rotation ticks, each row followed by its count of ticks
The counts run from 0 to 168.
[ -7   8  11 -56   5  94  -4  10  21   9   3 -33 -27 -27  14 -30   3 -25
  28 -12   5   3  37 -14 -45 -19   0 -26  11   3  15   0]
118
[-36 -38  41 -13  19  38 -35   6  33  -8  34 -55 -16  -8 -24 -21 -35 -22
  14 -13   0 -61  -7 -15 -35 -21  -4 -28  -3 -16   1  15]
99
[-34 -22 -13 -26  22  18   0  33  23  34 -14 -51  25  -9  25 -10 -39   5
 -14  10  23 -41  29  21 -33   4  18  31  37 -34  32  11]
111
[-21 -39  10 -33  29  -4  18 -53  26  19 -11 -33 -31 -14  52 -14 -37 -23
   8 -10 -40  10   9  -5  -6  -4  36  -3  18 -44  44 -12]
48
[ 58   0  -1  11   3  22   2 -11  -2   4  22  14 -19   9   8 -26 -43 -32
  15  36 -41  -7  38  37 -34  -5  18 -31  -9  -2  51  50]
145
[-56 -14   2 -11   4  52 -33  33   1 -42  10 -36  -1 -12 -11 -19  -2  19
  34  -8  12 -44  13 -38 -41 -58   0 -26  14 -24  16   5]
104
[-17 -19   3 -50  32  73  -8  44  24  38 -24 -12  13 -14 -10 -34 -16 -34
   3   8   2  -3  29   9 -49  13  14   4   5 -18  26   8]
114
[ 12 -29  10 -60   5  45 -19 -27 -30  15  -7  16 -27   0  -4 -45  -5 -15
  17   2 -14  16  54  -1 -40   8  33  10   3 -18  60  21]
132
[-55 -17  25  24  28   9  -3   7 -14   5   7 -29  11 -17  11  21 -46 -39
 -32 -22 -40  -2  14  31  -3  20  42 -11  -2 -17  43  45]
165
[-17   9 -26 -23  16  59  42  31 -20 -21  -1  -4 -15 -35   7 -56   2 -56
  17 -11 -13 -19  17  -6   5 -58  14 -20  14 -33   7  14]
37
[-33 -19 -17  16  18   9 -14  11  30  10  33 -34  35 -12  30   9 -79  -1
 -25  10 -32 -47   1  21 -46  -7  -5 -14  29  -3   2  23]
93
[-40 -43   2  -3  35 -34 -27 -28 -17   9  -6   6 -15  19   0  16 -76  13
 -14  10 -20 -19  14  19 -53  -1  24   3  26  10  26  38]
79
[-27 -23  28 -25  36   2   2 -39   6  23 -11  -3 -57 -17  22  13 -47 -14
 -14   5 -23  17  21  39   1  -3  26 -26  45  35  18  36]
66
[-25  38   8  19  -1  17 -70  32 -48 -24  19   3 -16 -17 -18 -25 -22   5
  15  10 -13 -28  47  -9   6 -37  21 -20  21  -8  11  24]
5
[-30   3  28   2   9  26 -35 -14  -7  19  50 -28   5 -21  32 -36 -25 -33
 -50 -37 -32 -25  34  -1 -24   7  18 -43  15  -7 -14  32]
17
[-51  22  32  18  28  24  -5  27  -9 -26   2 -29 -21 -20 -26   7 -15 -51
  -5 -14 -21   0   2  20 -18 -35  32 -48 -15 -14  18  49]
167
[-41 -52  14 -12  47  10 -26   4  42  20   0 -31  27  -1  -1 -11 -33   7
 -15  -9 -28 -37  -5  23 -66 -16   2 -27  16  -8   8  20]
97
[-14  15   9  17  -3 -23 -46  40 -34  21  14 -19  15 -11  21  -5 -45  14
 -22   2   9 -45  46  25  -7 -20  36  -6  59  -5  10  37]
8
[-63  -8 -28  -3   1  29 -34  25  -5 -19   4 -36  35 -36  34 -36 -32  20
  -1   9   2 -45  17 -20  -4 -13   7  21  36 -41  14  -2]
107
[ 33   2 -21 -38  13  32 -32   0  -4   4 -25   1  -6   7  18 -69 -23  -3
  40  42  -1  -7  33  16 -49 -15  16  -1  11 -41  42 -14]
127
[ 13 -25  42   7 -10 -14 -26 -35   2 -10  18 -46 -31  -4  25 -15  -5 -30
  -8  20 -40   7  21  25 -22 -12  20 -45  -5  -8  43  57]
148
[ 11   1 -37  -6  23  26 -17  19 -37  -3  16  27  25   5  24 -46 -36 -14
  10 -18  -6 -60  17 -10 -46 -50  21 -31  -2 -49   5  13]
24
[ -7  -8   9  25  -5   5 -49 -17 -14 -33  18  -4 -60  -4  32  15 -47   8
  35  28   4  -9  -1  11  -1 -46   9 -56  38  19  17  20]
72
[-38 -43  32   8  19   5 -56 -11 -36 -16  22 -17 -36  11 -38 -16 -70 -26
 -10  32  -1 -28  10  12 -16  -7   3  -1   6  -3  16  44]
81
[-53 -26 -22  35   3  29 -25  23 -14 -25  30 -16  27 -29  30   8 -35  -2
 -20  18 -18 -35   5  21  -4 -22  -6 -30  43  23  -1  45]
89
[-65 -54   9 -10  21  34 -48   9   7  -7   6 -26  43 -31  20 -20  -3  19
  -2 -28 -18 -34  -2 -15 -19 -17  11 -26  21 -24   8   5]
102
[-17 -16  30  10   0   1 -34 -49 -15 -39  24 -17 -22 -22  24 -18 -27   2
 -15 -15 -78 -18  28   4  25 -23  24 -29  10 -25  32  40]
152
[ 53   6   8  17 -19   6  -1  -9  -1   3  31 -21 -42   5  17 -20 -44 -26
  13  36 -31 -19  34  38  -7 -17  14 -21  22  -8  45  45]
144
[-15  -8  -9  -6  12  -3 -22  -2 -11   6  21 -11   9 -16  53 -21 -15  10
 -28 -54 -16 -55  24  -5 -36 -50  23 -47  37 -28 -25  19]
21
[-23 -27  10 -43  45  17  12 -19 -10 -13 -36  13 -39 -20   3 -36 -11 -19
  37  -3 -32  28   1 -16  -3 -41  45 -17  16 -33  40  -3]
51
[-37 -49  10 -52  35   3  10 -26  -9  -2 -41  10 -30 -23  27 -12 -12   6
  25 -23 -21  21   9   0   9 -41  48 -16  36 -33  35   1]
52
[-34 -14  16  19  42  19   9  23 -12  10   7  -4   8  -2 -12  27 -50 -43
 -22 -28 -39  -9  19  24 -31   8  50 -11 -19 -14  45  37]
164
[-29 -14  12 -33  47   8   8 -15   6  28 -28  14 -52  -5   6  10 -39 -26
   2  10 -29  31  29  41 -29  -2  32 -33  31  32  27  34]
65
[  4  13 -29 -32  10  30 -19 -12   9  19 -20  -8 -13 -12  63 -24 -15  46
   9   1 -14 -24  46  11 -37 -26  20   2  50 -38  20 -22]
124
[-16  -6 -15 -25   6  37   4   4 -29 -23 -15  20 -58 -11  19 -12 -39 -16
  55  11   3   5  19 -16  18 -48  38  -3  24 -26  48   2]
55
[  5  29   9  21 -13  -4 -42  49 -30  24  34 -33  -6  -1  -1  -6 -48 -20
 -11  21  27 -48  53  21 -16 -19  23  -5  35  -4   6  39]
9
[-28   6 -12 -39   4  70 -31 -16  14  17  -1 -20   5 -55  72 -34   7   9
  -2 -15 -23   5  36  -1  -4   0  12 -15  36 -20  13 -12]
120
[-55 -33 -28  16  19  42 -21  19 -21 -14  29  26  30 -26  20  18 -45  10
 -23  -3 -27 -37  10  10 -10 -11  15 -33  33  31  15  36]
88
[-26 -36  21 -33 -14  19 -32 -41 -34  -6  -6 -21 -20 -20  25 -45  15 -13
 -17  12 -18  29  47   3  10   3  26   6  33  -6  42  44]
134
[-63 -60  25  -4  19   6 -31  -6 -30  -9   4   0   4 -20 -11   6 -32  -1
 -33 -15 -10 -20   9  25  -8 -13  16 -24  39  23  13  62]
84
[-34 -25 -11 -42  25  16  43   5 -19   2 -18 -27   3 -13 -19 -39  -2 -46
  -8 -25  -5  -5  28 -17 -49 -38  22 -19 -10 -24  24  35]
33
[ -1   0  37 -12  18  50 -26 -23  -5 -24  13   7 -81 -22   2  -5 -46 -38
  27  23 -21   0  11  24   9 -18  12 -41  22  28  18  20]
68
[ 30  20 -20 -18  -4  27 -44 -11   6   8  -6 -27 -32  -3  34 -67 -32  -7
  31  38  -5 -23  35  14 -15  -6   4  16  25 -50  24 -14]
126
[-57   1  41  31  24   8 -14  16  -6 -19  17 -49 -12 -27   4   8 -14 -50
 -26 -17 -27  -5   3  25  10  -9  27 -33 -10 -15  24  46]
166
[ -7   6 -22  -8 -19  30  -1 -26 -37   4   7   6 -17 -31  44 -25 -22  18
 -24   1 -39  -6  64  18  23 -16  28   3  53  -6  41  35]
138
[  3 -14 -46 -13  25  21  29   7  27  19  -1  -5  20 -13  78 -24 -42 -38
  17   8 -24  -1  10   3 -21 -13  37 -21  10 -40  41  -5]
43
[-14 -14   4  28  22 -19 -56  -6 -33 -33   2  -3 -30  28  -2  -8 -59  -6
  13  61  -3  -3  -7  16 -48 -23   6 -27   6   2  24  32]
77
[ 29  29 -28   6 -18  33  -6  11 -31 -25  -4   8 -24 -21  16 -47 -16 -15
  13  46 -32  -3  55  38   5 -42   5 -19  35   0  35  46]
140
